128 stands for zero in the data rows.
In each game, the first row plays the second. By how much does the first row win? 15 means about a draw, 30 a big win and 0 a big loss. Wins can go round in a circle. Each row has two weighted sums of its numbers, A and B, taken from their middle values. A row wins by its A times the other's B, less its B times the other's A.
[119, 137, 133, 104, 135, 155, 105, 147, 131, 117, 104, 124, 128, 161, 130, 121]
[143, 145, 123, 135, 98, 107, 135, 144, 104, 131, 120, 118, 119, 121, 138, 95] ~ 12
[128, 92, 128, 128, 130, 107, 183, 95, 83, 140, 156, 126, 89, 113, 110, 131]
[94, 82, 142, 106, 154, 136, 161, 83, 107, 136, 139, 130, 88, 132, 103, 157] ~ 7
[152, 149, 123, 134, 116, 116, 129, 141, 133, 133, 136, 120, 134, 122, 150, 111]
[147, 115, 116, 78, 135, 127, 140, 152, 116, 135, 132, 74, 96, 169, 142, 89] ~ 6
[137, 119, 119, 120, 129, 126, 126, 137, 124, 130, 131, 111, 129, 134, 127, 118]
[99, 128, 144, 143, 136, 154, 105, 110, 146, 113, 113, 157, 150, 121, 110, 166] ~ 14
[82, 127, 163, 133, 108, 139, 147, 98, 91, 120, 108, 166, 98, 114, 103, 148]
[123, 120, 120, 99, 146, 145, 106, 144, 155, 125, 118, 106, 131, 163, 133, 124] ~ 17
[104, 137, 141, 136, 125, 150, 97, 137, 149, 115, 110, 147, 156, 137, 123, 137]
[83, 65, 137, 99, 163, 140, 166, 77, 107, 134, 144, 124, 82, 133, 96, 160] ~ 18
[107, 126, 139, 159, 120, 135, 126, 111, 114, 117, 130, 165, 145, 103, 109, 150]
[105, 88, 137, 112, 159, 134, 155, 91, 113, 132, 142, 128, 98, 132, 107, 155] ~ 14
[172, 162, 115, 155, 114, 108, 116, 152, 131, 130, 140, 127, 156, 108, 150, 112]
[162, 153, 114, 127, 99, 103, 119, 165, 141, 130, 135, 104, 138, 134, 153, 87] ~ 23
[119, 141, 134, 137, 132, 147, 98, 131, 158, 120, 115, 142, 158, 130, 129, 149]
[163, 151, 123, 170, 100, 99, 138, 126, 109, 135, 146, 144, 148, 83, 137, 125] ~ 12
[119, 121, 124, 94, 150, 148, 106, 144, 165, 126, 121, 103, 130, 166, 135, 126]
[113, 135, 139, 117, 131, 151, 113, 130, 132, 121, 112, 125, 130, 145, 124, 133] ~ 15
[104, 137, 135, 129, 137, 157, 96, 130, 145, 113, 107, 152, 148, 139, 118, 147]
[97, 114, 131, 140, 145, 144, 110, 112, 144, 121, 120, 152, 148, 120, 113, 163] ~ 16
[120, 135, 125, 125, 142, 147, 102, 142, 167, 120, 121, 130, 152, 150, 130, 132]
[149, 156, 117, 158, 109, 122, 107, 148, 136, 125, 124, 133, 162, 112, 141, 115] ~ 12
[139, 128, 122, 115, 139, 135, 124, 136, 129, 127, 131, 111, 128, 143, 132, 124]
[138, 119, 122, 86, 154, 141, 126, 144, 144, 133, 127, 94, 109, 173, 136, 115] ~ 5
[156, 135, 115, 128, 120, 115, 140, 140, 130, 141, 136, 109, 125, 130, 143, 106]
[157, 136, 119, 113, 103, 97, 131, 160, 121, 130, 138, 95, 119, 139, 151, 79] ~ 12
[140, 155, 135, 164, 99, 116, 123, 127, 117, 123, 125, 153, 149, 95, 133, 129]
[148, 107, 125, 132, 124, 99, 184, 102, 86, 145, 157, 121, 89, 104, 125, 125] ~ 11
[125, 136, 126, 113, 149, 152, 101, 140, 161, 121, 114, 125, 142, 152, 129, 138]
[129, 121, 121, 80, 159, 146, 111, 149, 164, 131, 122, 87, 114, 183, 143, 114] ~ 6
[95, 87, 135, 115, 159, 136, 154, 88, 113, 126, 140, 138, 104, 126, 109, 161]
[111, 91, 138, 98, 152, 139, 157, 98, 114, 132, 135, 114, 92, 142, 110, 143] ~ 9
[118, 97, 131, 145, 134, 113, 158, 91, 97, 132, 147, 145, 120, 91, 102, 154]
[120, 130, 129, 126, 155, 148, 100, 130, 170, 127, 121, 133, 149, 142, 126, 153] ~ 11
[165, 122, 110, 83, 122, 112, 153, 152, 122, 144, 143, 70, 88, 159, 154, 80]
[152, 142, 124, 148, 108, 99, 157, 123, 98, 131, 148, 138, 117, 99, 136, 118] ~ 16
[121, 131, 122, 141, 142, 145, 101, 133, 161, 124, 114, 140, 158, 130, 124, 147]
[148, 158, 127, 146, 86, 107, 127, 148, 111, 122, 128, 136, 133, 113, 142, 101] ~ 15
[130, 144, 131, 130, 131, 145, 99, 138, 156, 121, 117, 135, 155, 137, 132, 137]
[155, 141, 114, 133, 119, 108, 136, 142, 131, 142, 135, 111, 128, 125, 147, 103] ~ 14
[114, 112, 129, 133, 140, 136, 124, 116, 128, 123, 126, 138, 136, 121, 114, 149]
[128, 139, 122, 142, 141, 137, 105, 131, 149, 123, 122, 140, 158, 124, 126, 143] ~ 15
[127, 134, 125, 125, 152, 151, 95, 136, 173, 123, 117, 131, 152, 144, 131, 147]
[118, 140, 137, 124, 136, 157, 95, 136, 167, 117, 109, 138, 155, 142, 128, 145] ~ 13
[122, 136, 124, 115, 157, 153, 97, 137, 170, 123, 117, 124, 148, 155, 133, 142]
[142, 132, 120, 121, 123, 117, 122, 143, 132, 131, 132, 116, 130, 133, 140, 112] ~ 16
[113, 129, 142, 153, 100, 117, 157, 102, 81, 133, 119, 161, 107, 93, 109, 135]
[120, 139, 128, 146, 116, 132, 105, 138, 128, 118, 119, 144, 156, 115, 126, 132] ~ 15
[131, 119, 126, 73, 145, 143, 135, 138, 143, 132, 127, 84, 97, 175, 137, 110]
[104, 119, 132, 143, 152, 147, 109, 115, 156, 125, 115, 149, 151, 124, 109, 161] ~ 10
[151, 138, 120, 127, 109, 108, 132, 149, 124, 133, 143, 114, 125, 131, 146, 96]
[83, 110, 137, 149, 151, 149, 116, 94, 142, 121, 114, 163, 146, 112, 97, 178] ~ 20
[140, 171, 130, 164, 83, 119, 111, 150, 111, 119, 105, 153, 153, 103, 138, 109]
[119, 98, 138, 147, 142, 114, 162, 83, 99, 135, 147, 152, 115, 91, 105, 165] ~ 13
[93, 74, 137, 85, 173, 145, 157, 89, 119, 135, 137, 113, 81, 154, 107, 154]
[114, 115, 132, 110, 144, 147, 114, 129, 140, 124, 116, 121, 127, 146, 122, 135] ~ 10
[148, 157, 124, 130, 111, 122, 114, 152, 150, 130, 122, 120, 139, 133, 154, 109]
[133, 131, 117, 116, 135, 138, 109, 144, 147, 125, 121, 114, 142, 142, 132, 120] ~ 11
[152, 115, 118, 132, 119, 93, 173, 113, 97, 144, 160, 120, 101, 102, 130, 116]
[146, 114, 119, 129, 113, 96, 164, 122, 90, 137, 151, 112, 102, 107, 133, 104] ~ 26
[138, 107, 117, 70, 159, 136, 140, 146, 151, 146, 129, 67, 88, 185, 146, 100]
[93, 79, 141, 101, 160, 137, 161, 82, 110, 136, 136, 125, 87, 139, 102, 156] ~ 15
[161, 136, 118, 110, 116, 96, 129, 157, 120, 132, 131, 93, 116, 140, 151, 88]
[126, 128, 123, 105, 154, 151, 104, 143, 168, 127, 107, 107, 137, 163, 133, 127] ~ 27
[123, 148, 128, 137, 128, 145, 96, 139, 152, 120, 116, 137, 161, 131, 131, 138]
[160, 177, 125, 148, 83, 109, 113, 158, 122, 123, 119, 132, 144, 112, 150, 98] ~ 17
[81, 84, 140, 124, 170, 142, 147, 73, 128, 127, 138, 154, 111, 121, 94, 181]
[131, 123, 120, 100, 149, 148, 109, 147, 158, 131, 112, 94, 131, 167, 134, 120] ~ 10
[147, 127, 117, 82, 137, 131, 133, 151, 125, 133, 126, 85, 103, 172, 142, 96]
[132, 98, 134, 122, 119, 98, 193, 95, 62, 141, 154, 124, 70, 108, 121, 119] ~ 18
[144, 150, 117, 136, 112, 122, 116, 151, 152, 127, 134, 126, 146, 130, 149, 109]
[97, 98, 135, 123, 152, 146, 126, 103, 139, 121, 124, 138, 129, 126, 103, 161] ~ 18
[121, 136, 126, 112, 158, 153, 99, 141, 176, 124, 117, 124, 145, 156, 134, 140]
[72, 79, 144, 123, 166, 147, 152, 76, 131, 128, 138, 151, 111, 127, 91, 177] ~ 10
[127, 95, 124, 85, 158, 129, 161, 114, 113, 139, 139, 97, 81, 157, 121, 125]
[103, 128, 135, 113, 140, 157, 96, 136, 156, 116, 105, 134, 139, 150, 125, 138] ~ 8
[119, 113, 126, 88, 155, 148, 124, 137, 156, 130, 129, 98, 111, 173, 130, 118]
[123, 156, 139, 150, 108, 136, 107, 133, 124, 112, 110, 153, 153, 113, 129, 134] ~ 8
[163, 172, 127, 141, 87, 104, 117, 161, 123, 123, 123, 123, 140, 118, 151, 90]
[124, 133, 125, 126, 152, 149, 99, 131, 170, 124, 119, 133, 150, 139, 128, 149] ~ 20
[93, 102, 139, 121, 151, 147, 130, 104, 145, 122, 131, 138, 127, 136, 109, 158]
[119, 129, 126, 139, 133, 143, 111, 130, 150, 120, 126, 136, 154, 131, 123, 141] ~ 15
[145, 148, 123, 153, 103, 113, 117, 144, 124, 124, 135, 136, 149, 105, 136, 114]
[158, 147, 119, 122, 99, 104, 116, 163, 136, 127, 128, 106, 133, 131, 151, 91] ~ 20
[146, 137, 120, 172, 105, 101, 151, 117, 112, 134, 153, 151, 141, 83, 132, 128]
[114, 129, 130, 132, 144, 145, 97, 132, 168, 119, 120, 139, 157, 135, 122, 151] ~ 16
[141, 172, 134, 162, 90, 121, 112, 146, 110, 117, 114, 155, 149, 102, 136, 115]
[164, 144, 119, 117, 107, 102, 141, 147, 121, 138, 142, 101, 115, 131, 154, 93] ~ 17
[123, 139, 128, 135, 136, 142, 101, 137, 144, 114, 118, 141, 153, 132, 127, 139]
[157, 134, 117, 114, 103, 95, 128, 158, 116, 129, 130, 95, 120, 132, 149, 84] ~ 25
[138, 139, 122, 142, 130, 132, 108, 135, 134, 125, 126, 134, 156, 123, 131, 136]
[100, 131, 149, 150, 103, 124, 156, 105, 81, 127, 116, 164, 105, 100, 109, 135] ~ 13
[86, 114, 144, 137, 145, 154, 105, 108, 146, 115, 116, 164, 146, 121, 101, 169]
[108, 107, 134, 129, 143, 142, 123, 112, 129, 120, 126, 136, 133, 123, 110, 150] ~ 12
[73, 79, 147, 142, 167, 149, 147, 69, 126, 129, 129, 162, 120, 108, 88, 189]
[133, 120, 124, 118, 129, 129, 123, 135, 124, 125, 131, 118, 130, 134, 128, 122] ~ 15
[168, 159, 113, 138, 113, 109, 116, 155, 143, 132, 135, 120, 144, 122, 153, 105]
[160, 158, 117, 137, 102, 103, 119, 160, 135, 132, 120, 111, 139, 125, 153, 94] ~ 21
[126, 107, 126, 69, 163, 142, 130, 136, 146, 138, 128, 86, 94, 180, 136, 115]
[151, 110, 120, 133, 128, 93, 187, 100, 84, 151, 165, 123, 86, 99, 126, 125] ~ 28
[117, 132, 130, 134, 151, 150, 100, 122, 162, 120, 121, 148, 154, 131, 120, 158]
[119, 128, 136, 114, 143, 148, 109, 126, 161, 125, 121, 125, 136, 147, 128, 146] ~ 10
[156, 163, 118, 163, 92, 106, 116, 152, 124, 123, 117, 139, 155, 100, 142, 107]
[160, 122, 120, 130, 113, 91, 175, 118, 88, 145, 158, 111, 97, 108, 145, 104] ~ 12
[121, 133, 128, 124, 155, 151, 97, 132, 174, 122, 120, 135, 152, 142, 125, 148]
[116, 131, 132, 123, 126, 143, 102, 143, 141, 118, 115, 130, 146, 138, 125, 127] ~ 13
[150, 148, 120, 114, 120, 121, 121, 154, 144, 133, 131, 110, 120, 144, 152, 100]
[158, 149, 113, 131, 103, 101, 117, 162, 131, 130, 135, 107, 139, 125, 156, 92] ~ 12
[155, 153, 125, 130, 108, 112, 124, 147, 137, 135, 133, 116, 130, 129, 152, 106]
[117, 134, 129, 133, 145, 154, 97, 134, 177, 119, 119, 142, 159, 142, 127, 147] ~ 22
[160, 154, 118, 132, 100, 104, 117, 162, 129, 126, 131, 115, 137, 122, 153, 93]
[149, 148, 116, 152, 105, 115, 113, 146, 130, 122, 133, 136, 158, 107, 135, 118] ~ 4
[125, 122, 125, 123, 129, 140, 111, 135, 137, 123, 115, 126, 139, 135, 121, 131]
[103, 85, 132, 118, 144, 128, 159, 91, 100, 132, 145, 129, 99, 121, 105, 151] ~ 17
[111, 128, 130, 137, 137, 146, 103, 127, 147, 119, 123, 143, 154, 125, 121, 149]
[142, 132, 122, 158, 102, 101, 154, 122, 102, 133, 149, 142, 126, 95, 131, 119] ~ 14
[144, 111, 121, 140, 119, 98, 169, 111, 98, 140, 157, 126, 107, 95, 125, 125]
[125, 134, 120, 128, 143, 148, 101, 141, 161, 124, 107, 126, 154, 143, 126, 137] ~ 8
[127, 135, 126, 117, 155, 151, 95, 138, 175, 124, 120, 126, 150, 149, 131, 141]
[115, 114, 128, 131, 143, 140, 123, 116, 134, 125, 118, 141, 139, 125, 112, 147] ~ 19
[128, 138, 125, 131, 147, 145, 98, 133, 160, 124, 123, 137, 155, 133, 129, 147]
[148, 160, 128, 153, 106, 118, 107, 148, 132, 120, 123, 143, 152, 112, 146, 117] ~ 18
[139, 126, 123, 115, 121, 123, 127, 142, 123, 128, 125, 114, 121, 138, 137, 110]
[111, 92, 133, 151, 142, 115, 165, 82, 99, 135, 140, 150, 117, 92, 99, 161] ~ 15
[73, 74, 142, 123, 164, 139, 152, 74, 119, 131, 139, 145, 107, 118, 89, 178]
[193, 156, 117, 106, 92, 83, 125, 178, 128, 136, 131, 77, 119, 142, 167, 62] ~ 4
[163, 141, 116, 121, 123, 108, 140, 143, 131, 141, 149, 106, 116, 130, 150, 102]
[113, 114, 129, 107, 151, 149, 117, 128, 162, 126, 125, 118, 130, 157, 122, 141] ~ 14
[116, 126, 128, 131, 142, 146, 97, 131, 171, 118, 120, 138, 158, 132, 126, 154]
[156, 153, 115, 134, 121, 115, 114, 152, 149, 133, 136, 118, 141, 129, 154, 111] ~ 15
[99, 127, 141, 130, 149, 158, 100, 120, 150, 115, 111, 154, 145, 137, 115, 159]
[118, 99, 137, 150, 124, 112, 161, 88, 89, 128, 144, 150, 115, 85, 103, 152] ~ 13
[142, 148, 122, 146, 124, 126, 106, 140, 134, 120, 128, 135, 157, 117, 135, 130]
[155, 151, 125, 160, 98, 103, 140, 126, 107, 132, 142, 143, 136, 92, 139, 119] ~ 20
[125, 135, 119, 134, 130, 137, 105, 139, 140, 119, 125, 132, 153, 126, 128, 128]
[124, 138, 126, 119, 152, 154, 98, 138, 168, 123, 116, 125, 151, 149, 133, 143] ~ 11
[123, 147, 134, 137, 121, 143, 99, 137, 139, 116, 111, 138, 155, 128, 126, 135]
[127, 116, 133, 149, 110, 111, 163, 102, 85, 133, 140, 150, 111, 89, 115, 134] ~ 11
[149, 147, 119, 128, 122, 120, 121, 150, 147, 131, 137, 120, 132, 133, 152, 109]
[153, 133, 118, 112, 116, 103, 133, 154, 124, 133, 123, 93, 116, 141, 148, 88] ~ 23
[109, 120, 128, 91, 146, 159, 105, 142, 153, 121, 107, 112, 124, 169, 126, 125]
[119, 147, 134, 137, 128, 147, 98, 135, 151, 118, 113, 139, 156, 131, 127, 141] ~ 13
[136, 135, 126, 105, 135, 138, 117, 146, 125, 122, 117, 109, 122, 156, 134, 113]
[148, 148, 124, 157, 112, 111, 130, 132, 117, 133, 138, 139, 140, 100, 139, 125] ~ 20
[136, 123, 120, 73, 160, 142, 115, 150, 172, 136, 130, 83, 109, 186, 148, 112]
[126, 95, 134, 129, 113, 99, 199, 94, 66, 143, 161, 129, 72, 104, 119, 118] ~ 18
[151, 173, 126, 167, 88, 111, 116, 147, 112, 119, 125, 150, 153, 97, 144, 115]
[160, 152, 111, 154, 105, 112, 111, 151, 127, 123, 135, 128, 159, 107, 143, 113] ~ 15
[144, 157, 126, 140, 86, 108, 116, 156, 108, 119, 118, 137, 136, 113, 143, 100]
[128, 153, 134, 152, 98, 126, 105, 146, 126, 117, 113, 151, 152, 110, 131, 121] ~ 23
[122, 116, 122, 127, 143, 136, 126, 124, 134, 129, 120, 124, 134, 133, 118, 136]
[141, 151, 127, 148, 114, 126, 106, 144, 134, 122, 124, 140, 162, 117, 138, 124] ~ 16
[131, 163, 135, 162, 84, 121, 113, 146, 119, 119, 119, 157, 152, 106, 134, 116]
[121, 128, 124, 109, 153, 154, 106, 140, 164, 126, 108, 114, 136, 160, 130, 131] ~ 18
[72, 109, 163, 126, 135, 153, 134, 91, 95, 115, 105, 170, 101, 126, 95, 162]
[153, 166, 126, 167, 89, 115, 117, 143, 113, 119, 127, 153, 152, 97, 144, 117] ~ 12
[105, 139, 136, 142, 120, 148, 102, 136, 141, 114, 113, 151, 154, 132, 123, 134]
[145, 126, 115, 110, 138, 127, 130, 140, 123, 128, 133, 106, 122, 146, 134, 112] ~ 14
[103, 91, 133, 143, 138, 120, 168, 84, 97, 136, 152, 146, 112, 104, 101, 157]
[125, 141, 129, 112, 144, 153, 102, 142, 165, 123, 112, 119, 146, 154, 132, 134] ~ 14
[159, 167, 130, 140, 87, 108, 117, 160, 112, 122, 119, 131, 133, 119, 147, 93]
[154, 139, 116, 81, 127, 129, 126, 163, 131, 137, 122, 76, 111, 176, 152, 87] ~ 13
[112, 141, 139, 135, 132, 153, 97, 129, 149, 118, 107, 149, 155, 132, 117, 149]
[134, 160, 137, 134, 81, 119, 122, 155, 94, 123, 95, 130, 120, 125, 133, 92] ~ 10
[119, 127, 138, 160, 106, 110, 163, 99, 87, 132, 142, 161, 113, 88, 120, 135]
[67, 73, 147, 133, 164, 144, 157, 64, 120, 130, 144, 159, 108, 116, 89, 184] ~ 21
[116, 132, 143, 164, 97, 110, 158, 103, 81, 129, 125, 164, 115, 86, 115, 136]
[113, 136, 151, 150, 104, 118, 153, 102, 87, 126, 128, 162, 111, 92, 118, 138] ~ 13
